M = [-.31,.35,.10,.54,.06,.78,.26,-.33,.52,.19,.12,.17,-.01,-.35,-.35,-.07]
M[-16]	-.31
M[-6]	.12
M[-8]	.52
M[1]	.35
M[-4]	-.01
M[6]	.26
M[11]	.17

a =
[[.06,-.03,-.03,-.22,.24,.08,.70,-.14,.10],
[.00,.10,.02,-.45,.09,.06,-.23,.06,.13],
[-.14,.17,-.81,.07,.23,-.46,-.13,.20,-.18],
[.20,-.21,.17,-.26,-.14,.19,-.28,.04,.08]]
a[0, 0] = .06
a[3] = [.20, -.21, .17, -.26, -.14, .19, -.28, .04, .08]
a[0, 4] = .24
a[2, 8] = -.18
a[:, 5] = [.08, .06, -.46, .19]
a[0, 6] = .70
a[1, 5] = .06
a[0, 5] = .08
a[3, 2] = .17
a[2, 0] = -.14
a[0] = [.06, -.03, -.03, -.22, .24, .08, .70, -.14, .10]
a[2, 5] = -.46
a[2, 6] = -.13
a[2, 1] = .17
a[1, 8] = .13
a[2, 2] = -.81
a[1, 6] = -.23
a[3, 5] = .19
a[2, 4] = .23
a[1, 4] = .09

X =
2	3	6	4	5	6	6	6	5	7
4	4	4	5	4	5	4	4	3	3
8	5	4	8	5	5	6	3	5	4
5	7	6	1	4	5	3	5	5	3
6	4	5	5	4	5	4	4	7	4
7	6	4	5	6	2	4	6	5	6
6	6	5	3	5	3	2	5	4	4
6	5	5	6	5	4	6	5	6	5
2	3	5	3	5	6	4	6	4	6
8	4	5	7	4	6	4	3	6	2
Indices start at 0.
row 0 col 0 -> 2
row 5 col 2 -> 4
row 1 col 2 -> 4
row 2 col 6 -> 6
row 8 col 4 -> 5
row 6 col 9 -> 4
row 6 col 8 -> 4
row 8 col 1 -> 3
row 1 col 4 -> 4
row 3 col 3 -> 1
row 7 col 7 -> 5
row 9 col 4 -> 4
row 1 col 7 -> 4
row 4 col 3 -> 5
row 9 col 5 -> 6
row 2 col 5 -> 5
row 6 col 0 -> 6
row 1 col 8 -> 3
row 8 col 8 -> 4
row 7 col 1 -> 5
row 8 col 9 -> 6
row 0 col 1 -> 3
row 8 col 5 -> 6
row 3 col 8 -> 5
row 2 col 1 -> 5
row 3 col 5 -> 5
row 8 col 7 -> 6
row 5 col 7 -> 6
row 7 col 3 -> 6
row 2 col 7 -> 3

A =
-.34,-.13,-.24,-.10
-.10,-.01,.03,.24
.07,.02,.26,-.01
.24,-.06,.32,-.16
.72,-.30,.36,.00
.13,.26,.08,-.20
-.34,-.11,-.59,.07
-.09,-.01,-.03,-.08
-.20,-.13,-.06,-.24
.13,-.16,.01,.01
.35,-.25,.32,-.36
Indices start at 0.
(0, 0) -> -.34
(9, 2) -> .01
(1, 0) -> -.10
(0, 1) -> -.13
(2, 1) -> .02
(10, 1) -> -.25
(5, 1) -> .26
(7, 2) -> -.03
(9, 1) -> -.16
(5, 0) -> .13
(10, 2) -> .32
(10, 3) -> -.36
(1, 1) -> -.01
(3, 1) -> -.06
(4, 1) -> -.30
(7, 3) -> -.08
(9, 0) -> .13
(2, 0) -> .07
(1, 2) -> .03
(6, 0) -> -.34
